Named moves, each a turn or a mirror, and the order they were made in; the first pair answered:
move Z:
[11 -9 -9 -8 -2 -9  2  5  2 -5  8 10  1  8 -3  3 11 -4] => [  5 -10  -7  -4   2 -10  -2   3   0  -4  10   9   3   6  -1   9  12  -8]
[ 10 -17 -13 -23  -3   8  -5  -6  -1   3   7 -16  -5  -3   1 -11  11  -9] => [  1 -17  -9 -18   2   5 -11  -8  -6   5  11 -17  -2  -6   3  -1  13 -18]
[ -6 -15 -19 -17   3  19 -27 -15   0 -12  12   6  -2   6  25 -11   5 -20] => [  2 -14 -22 -21   0  21 -23 -15   3 -13  10   6  -4   8  24 -17   5 -14]
move K:
[  5   5  13 -11 -11  14  11   6  -5  -9 -19  -8 -22 -24   6  12  -8   4] => [ 11  -1   3 -32 -12  23  12   1   6  -2  -9  -8 -17  -8  11  -4  -1   3]
[ -6 -24  -8 -12  23  -1   5 -10  -9   4 -13 -11  -4 -14  -4   6   4 -32] => [ -6 -15  -9 -17  24   9   9  -7  12  21  -2   4   9  18   7 -20   0 -20]
[ 1  2 -5 -1  1 -3  3 -2 -5 -3 -8 -4  1  1 -4  2  1  8] => [ 1  1 -6 -5  1 -1  3 -3 -4 -3 -6 -5  2  3 -3  0  3  8]
move M:
[  8  -1 -12  28  -2 -13  -1  -5  -1  -6  16   9  -5  14  -4  -1  -4   3] => [  6  -9 -15  17   1 -12  -6 -11  -6  -6  22   3  -5  10  -4   3   3  -8]
[ 12   3   2 -26  -3   9   0   6  -5  -6  10  -2 -17   8   1  -2   5   3] => [  5  16  11  -6  -2   7   3  14   2   0   8  10 -11  17   4  -4  -5  13]
[-19   9  14  21   3  -1  -3   4  10   9   6  16  11  11   7   1  -9   5] => [ -8 -20  -4 -19   2   4 -10 -14  -3  -2  15 -10  -1  -6   0   5  13 -17]

(two moves a pair)
[ 13  -2  -6 -24   2   6  -5  -7  16   6   7   8   1  14  -2  -7  10  14] => [  7   3   7   6   3  -9  -5  -2  -5 -11 -12   3 -10 -19 -12  25   2  11]
K K
[ -3  -7  -9  -3   8  -1  20 -19   4  26 -11 -18   0  12  -8 -29 -12  -6] => [-21  -5   1  12  16  -8  11 -19  -3  29  -8 -16   5   7  -4 -12 -14 -16]
Z K
[ -4   4   1  -7   4   4  -4  -8   4   3  16 -10   4  10  -1   6  19 -22] => [20 18  0  1 -9  6 14  4 11 -5 -5  0 -5 11 -9 -9  7  9]
M K
[ 19 -21 -12 -43  -1   3   7  -7  -4 -13   2 -16 -13  -5  -7 -14  16  -5] => [ -2  20  19  29   4 -14  14  21  -4 -11 -21  13  -6  -5  -4   4 -19  20]
K K
[ 23 -10  -8 -22  -5   3   9  -8  -5 -12 -13 -10 -14 -18 -11   0   2   8] => [  1 -14  -9 -33   6  11  -3 -15   7  10  15  -4   6  11   6  -9  10  -6]
Z K
[ 12  22   3  32  -7  -1  -6  13  -5  12  -1  13   5   0  -8  -1 -10  14] => [ 10  16   4  32  -5  -6 -12   9 -18   4  -3   4  -2 -16 -12  13  -5   3]
K M
[ 15 -20  -7 -18  -2   8   1 -17  22  14   6 -16   7 -10 -14 -14  15  -9] => [-14   3  13  23   8   0  -3  -5  26  27   8   4  24   3  -3  -4  -1  -4]
K Z
[ 29 -14 -17 -34  -9   8   7  -2   3  -9  -7 -10 -14  -5 -11 -22  11   5] => [-24  18  17  32  12  -7  -5  14   6  13   1  19  15  14   9   3 -12   3]
M Z
[ 11 -12  -6  -4   3  -1   9  -8  -7 -14  -6 -10 -18 -21   0   1   9  -9] => [  5   3  -2   1   6   7  13   0  16   6   4  12   0  16  13 -23   1   7]
K M
[-10  10  11  32   5 -10   5  11 -16  -4  -6   5  16  -8 -13  12 -10  -1] => [  3 -10 -12 -20   2   9   4  -4   2   7  18  -2  23  19  -6 -21  10  -8]
K K
[  2   8  11  -6   1  -5 -15   4  22  20  22   5  12   4   9 -11  29 -10] => [ 11  -4   6 -13  -2  -9 -16  -1   4   3  12 -11  -3 -24  -2   4  35 -19]
K M
[ -6  13  15  23   2  -9  -8   7  -7  -4  -5   7  -4 -30  -3   4 -17  11] => [ -9 -12  -3 -22   6   3 -21 -14  -2   6  24  -6   3 -16   5  -8   6 -14]
M K
[-17 -10  39  11   7   4 -20  -7 -22  -6  -3   0   7  -3 -15  18  10 -10] => [ 20  -2  28  -1 -12  13   4   2  -5 -12 -22   8  -4   7 -22 -16   2  27]
Z K
[ -6  13  14  31   2 -12  -3   5 -11  -3 -13   3  -4 -11  -4  23 -11   7] => [  9  -6 -10 -24  -1  11  -4 -11  12  14  15   0   7  25   6 -18  10   3]
K K
[ 0 -1  4  2  8  2 -6 -4  0 11  8 -5  3  0  2 -3 -4 -2] => [ 0 -3  5  3  8  0 -6 -5 -4  9  6 -6  1 -5 -1  1 -5 -4]
K K
[ 26   8  -2   4 -12   8  12  12  13   5 -11   7   1  17   9 -21  -3  25] => [-11 -13   2   5   7  -3 -18  -5 -16   4  10 -15   4 -10  12  24  15 -27]
Z K
[ -2   0   3   2   1  -5  -2   1 -16  -1   2   0 -11  -5  -1   9   2  -7] => [ -3   6   6   9   1  -6  -1   4 -14  -1   0   5  -9  -2   0   8  -2  -2]
M M
[ 8 12 -5 -1 -4  4  4 -3  3  1 -2  9 -2  2 11 -5  2  8] => [  6   3  -9 -11  -4   5   1  -9   0   0   3   2  -3  -1  10  -2   8  -1]
M M
[-9  5 -1  9  1 -2  4  6  2  5 -6  2 -1  1  4  3 -1  3] => [ -3  -5  -8 -10   0   3   2  -1   4   5  -1  -6  -3   1   3  -2   7  -4]
K K
[ 7 -1 -4 -3 -1  2  5  0  3  3 -5  5  3 11  0 -3 -1 11] => [-5  0  3 10  4 -3 -1  1 -5  4 -5  6  5  5  1 11 -3  3]
M K
[  6   0  10  10   0   5   1  -7   3   3 -12   3   5  -7   1   0  -2   5] => [ 10  -2   6  -2  -2   8   1  -9   7   4 -10   2   4  -2   1  -7   1   6]
M Z
[ -4  17  12  17  -6  -3   3   8 -17  -7  -1   6   3  -9   8  13 -10  -1] => [ 21   6  -5 -14 -16   7  12   2 -11 -13  -2  -1  -6  -6   3  -8  -1   7]
M Z
[  1   0  -1   2  -3 -11 -10  19  -9 -14 -18   5 -23 -17  22  -5 -11  14] => [-14 -14  -4 -13   5  -9 -23   8 -13  -6   0  -4 -16 -15  28   2   3 -10]
M K
[ -7  22  10  20  -6 -16   2 -15  -1  -1  -5   9   3 -20 -11  18   6   1] => [ -1   3  -7 -19  -6  -4  -4 -30   6   6  16  -1   7  -5  -6   1  24 -13]
M K
[  7  -1  16  -2  -5  20   7  -1   5 -14 -24   3   1 -17  -7 -14  -8  15] => [-15  -8  21   5   6  14  -8  -7  -7 -12 -12  -4   6 -26  -2   8  -2  -9]
K Z
[ 15  22  -2 -14 -12 -11  -4  -4  -3   1 -17 -20  -2   3 -17  -6  -9   3] => [  2  31   4   1  -7 -13  -6   1   3  12 -10  -9  10  17  -8  -8 -15   4]
M Z
[ -1  -2   8  -4   3   2  -4  -5  -9   2   1  -4  -2 -10  -2  11   2 -16] => [  6   4   9   3   1  -1   2   0  -9  -3  -9   0  -5 -14  -5  10  -4  -6]
M Z
[ 12 -16 -15 -21   2   6  -4 -13   5   4   5  -8  -7   3   8 -17  26  -5] => [-12   1   0   6  11   2  -8  -4  13  20  12  11   9  21  21 -14  16  -1]
Z K
[-14  -3  14  10  12   0  -2  14   1   7  12  -2   4  11   4 -10   6   9] => [ -7 -14   6  -9  11   3  -3   8   0   4  16 -10   0   8   2 -13  16   3]
Z M
[-15  21  26  23 -20   4  15  26  12  16 -14  10  -7  26   0 -11  -8  19] => [  5 -21  -1 -38 -25  11   6  -1  -6   0  -2 -29 -25   0 -13  -6  24 -14]
K K
[ -6  -8 -10   6  -9   5  12 -13  -5   6   3   4   1  -7   0   3   4  -5] => [ -7  -5  -7  11  -9   4  13 -11  -5   5   0   5   0  -8  -1   5   1  -2]
M Z
[ -8  -6   4   4  13  -7 -10  -9 -12   2   7   3   0  -3   3  19  -1 -16] => [ 15  -8  -9 -21   3   5   2 -10   2   5   8   5  -1  14   3 -11   1   0]
K Z
[  1   1   0  24   0  -8   7   2   7  -3 -19  20  21  -4   5   2  -7  10] => [ 12 -22 -18 -19  -2   3   1 -14   7  -5  -5   3  16  -4   3  -8  12  -4]
K K
[-7  5  5  8  0  1  0 -1  2  6  8  6 10  9  2  0 -2 -4] => [  4  -2   1   0  -4  -1   1  -4 -10  -6   0  -5  -2  -9  -7   8   2  -7]
K M
[ 15 -22  20 -15  -2  -9  -1 -11  -1  -8  -6 -17 -12 -20 -14   7   3  -3] => [  3   1  37  20   2 -14   3   3   6   0 -13   4  -2  -8  -8   9 -15  12]
M Z
[ 16  20  -7  15   4   5  12   6  25  15   4  29  12  24 -13 -16  -6  18] => [ 11 -18 -22 -21  10   2  -9 -20  -5   1  17  -8   0 -12 -20  13  22 -28]
Z M
[-23 -13  11  46   0   1 -14 -16 -17  12   2  -5  18 -27  13  16  -1  12] => [-12 -25  -7   4  -2  18 -14 -27   6  28  24  -5  29   5  22 -18  13  12]
K K
[ 19  11   4  19  -9  -6   9  15  -5 -13 -23  10 -13 -16  -6  -1 -16  25] => [ -7  19  15  35   2  -8   1  16   0   3  -9  22   5   2   7   4 -20  16]
K M
[  0  16 -19 -27  -9  -7  24  17  -1 -19  -9 -31   0   5 -16   6   2 -16] => [-12  17 -19 -31  -3  -2  18  15  10  -5   7 -24  14  26  -5  -2   3 -20]
Z K
[-25  -3  -9  20   3  -3 -13 -12 -24  -8   3  12  -7 -11   4   4 -12   1] => [-27   1 -10  18   3   2 -10 -10 -11   4  10  21   2   9  11 -12 -13   8]
Z M
[  6  -4   0 -19   3   7  17  -4   2  -4  -7  11   3  -2   5 -12  11  20] => [ -9 -12   1 -23  10   8   7 -11  -1   2   7   7   9   0  12  -4  17   4]
M M
[  4  -6  -6  13 -10  -8  10   5 -25   3  -9  -2  -2  -2   1   9 -10  -1] => [ 13  -5 -10   6 -14  -3  16   6 -18   4 -10   1  -2   5   1  -3 -10   8]
M Z
[ -5  -8 -11 -16  10  11  -9 -10   4   1  11 -15  -4  -1  -6  10   2 -22] => [  9  -5 -16 -24   3  16   0  -6  15   3   7  -9  -5   9  -6  -7  -1  -6]
K M
[ 13  -3  -3 -10 -11   9  15   8 -15 -20   4 -15 -18 -20 -11  -4   9  13] => [-28  -2  10   5   8   4  -6   4 -17  -2  28 -10   1  -9   6  14  12 -13]
K Z
[  1 -15   4  20   7  -3  13  19  -2   9  13   2  -4 -25   9  23  -6 -22] => [ 25 -18  -6   5  -5   1  25  19   1   1   2  -2 -14 -29   1   9  -5  -9]
M Z
[ 19  11  -4   8  -5   3  19  14  12  -8  -8   7 -10  12  -3 -18  -4  20] => [ 24  -6 -11  -8  -6   2  14   5  -1 -19  -8 -10 -20  -8 -11  -7   7   5]
K K
[-11   0  15  18   7  -8  -9   1  -6   5   3   0   9   2   3  14  -1  -8] => [ 21  -6   3  -1  -8  -4   4   1  -7 -10 -13  -9  -8  -9 -11   1   1   7]
K M
[  1  24   6  15 -11  -3  -5  15   0  10   9  -1  10  -5  -3   5   7  14] => [  8  13   1   4 -12  -5  -7   9 -10   0   5 -14   0 -20 -10  13  14   6]
Z K
[  7   7  11   7  -4  18  10  12   9   4 -11  -3   7  14 -18 -21  -7  14] => [  9 -14  -1 -20  -2  22   2  -3   0  -1  -1 -21   3   4 -21 -15  10  -7]
M M
[ -8  13  12  29   6 -15  -4   7  -7   0 -16   2  -5  -5 -10  21  -8   9] => [ 20  -5  -6  -6  -5  -7   3  -2  -8 -11 -20 -14 -19 -14 -20   7   4  11]
Z K
[ 30  12 -13 -10 -12   1   8   0 -11  -7  -5  -4 -13  15   5   0  -8  10] => [  4   0 -12 -15   2   0 -10 -12 -17   2  16 -10  -2  18  14  15   3 -19]
Z K
[ 10  -1  -8 -14   6  18   2   4  12  11   6   4  -2  13  -1 -21   3  17] => [-22  -2   5   8  20   5 -15   2  -4  14  14   0   5   1   4  11   4  -8]
Z K
[ -8   8   3 -20   2   9   3   0   8  17   4   1  14  16   9 -24  -6  -4] => [ -5  22  14   7  -3   0  11  13   3   8 -17   7   6   2   2 -14 -20  11]
K Z
[ -7   1  -4  -4   2  15   9   2  24   3  -1   6  15  -6   5  -4 -12   4] => [ -5 -10  -9 -16   2  15   5  -6  16  -3   0  -5  10 -17   1   3  -4  -7]
Z M
[ -5   3   7  16   7 -11   2   3  12  12   2 -10   7   6  -7  12  -6   2] => [  9  -1   3  11   1 -11   7   4   7   2  -7 -15  -2  -5 -15  12  -6   7]
Z K
[ 15  12   3  10 -11   4  11   9   9  -4 -15  12  -4   9  -5 -17 -13  20] => [  6   4  -2  -7  -4  11   3   1  16   8   4  12   7  26   4 -25  -3   9]
M Z
[  2  31   2  13  -3   9  17  10   8 -12   2  13   4   8   1 -13 -18  18] => [-13  -1  -6 -14   6   7  -6 -12 -14 -17  21 -14   0 -15  -1  13   6 -26]
Z M
[ -9   6  12  10   3  -8  -6   7 -14  -7   4   5   4  -2 -11  11   5  -9] => [  6  -4  -1 -21  -3   3  -2   1  -3  -4  11   1   4   9 -10  -9  14  -6]
M K
[  1   5   1   6   1  -9  -7  13 -18   5   3  15   0 -10  -7   4  -3   0] => [  4  -5  -7 -16   1  -3  -9   5 -14   8  14  11   2  -3  -4  -4   6  -6]
M K
[ -5 -15 -11 -26  -5  -2  -1 -12   2  10  -6  -6   4  -1  -2   1  10 -25] => [-21   0   6  11  -1 -13  -3  -1  -6   9 -16   4   7 -10  -1  20  -3 -22]
M Z
[  9   8   3   6  -4   0  12   3  24   5  -3  12  10  19   2 -18  -7  19] => [ 20 -13 -11 -25  -8   4   7 -11  14  -5   2  -8   0   4  -4 -17   9   3]
M M
[ 30  -4  -9  -5  -9   4  16   7   0 -10 -13   1 -13  -2  -7 -18  -6  26] => [ -7 -25  -9 -18  10   3 -13 -13 -11   3  21 -12   2  -2   6   6  14 -21]
Z K
[ -6  14  -1 -14   7   5 -10   6   7  18  24   1  11  18   5  -2   3 -13] => [  7   1  -6 -23   1   1 -11   1 -12  -1  12 -17  -7 -12  -8  12  10 -22]
K M
[-20   0  13  33  -5  -1  -9  -5 -19 -24 -17  -8 -14 -36  -5  18   1   5] => [-12   1  -3  -6  -6  24  -4 -10  24   9  13  10  12  27  16 -39   8  19]
K K
[ 4 10  3 10 -1  1  1 -3  1  1 16 14  4 -3 12  2  5 -4] => [ 9  8  0  3 -3  4  4 -4  3  2 17 13  3  0 12 -4  7 -1]
M K
[ 10  -5 -12 -25  18  13  16   3  10  10  12  11  25   8  31 -35  -6   6] => [ 26 -20 -20 -39  11   9  17  -2  -8 -11  -1  -9   7 -23  15 -23   1  -1]
Z M
[-14  -4  -4  10  -8 -11 -11   7 -13   6  -1  -8   0  -7   6  16 -11 -12] => [  7  -8 -13  -3 -18  -8  -1   8 -12  -3 -12 -13 -10 -13  -3   6 -10  -1]
M Z
[ 16   7  -7  17 -14  -8  -3   9   2 -11 -22   6  -4 -17  -4   1 -11  13] => [ 13 -16 -19 -16 -10  -3 -16  -8  -3  -9  -3 -11  -3 -19  -3   3   8 -13]
Z K
[ 28 -14 -12 -28   7  14  -9   7  -1   8  14   5  -1   6  -6 -13   9   5] => [ 17   9   9  21   8  -3  -3  23 -11   1  -9  16  -5 -11 -10  11 -13  18]
M K
[  0  12   3  20   1  -4   9  11   2  -1 -10   9  -1  -6  -5  -1  -7  19] => [  9  -9 -11 -10  -2   0   4  -3  -8 -10  -4 -10 -11 -19 -10   1   9   2]
M M
[ 30   1 -18  -6  -8   1   1   1  -8  -6 -22  -6 -12 -10 -13 -13 -15  33] => [ -2 -22 -22 -28   9   3 -26 -19 -14   9  13 -19   4  -3   0   2   7 -11]
Z K
[-18   1  -4   0  -1  10  -2  10  17  33   9  21  20  21  12 -18   2   2] => [  9  11  -2  16 -15   3  17  22   8  10 -25  18  -2  -5  -6 -14 -11  27]
K Z
[-14  -9  -5  -8   7  15 -11  -2   2  14  33  12  23  29  17 -13  14  -2] => [-18 -23  -5 -10   9   7 -20 -10 -20   0  29  -6  12  -1   8  11  21 -23]
M Z
[ 35  -1  -4 -13 -11   8  14   6   4  -5 -18  -5  -5  -3 -11 -17  -3  22] => [ 17  -7   3   1  -2  -5   1   1 -19 -13 -19 -17  -9 -31 -15  18   1  -3]
Z M
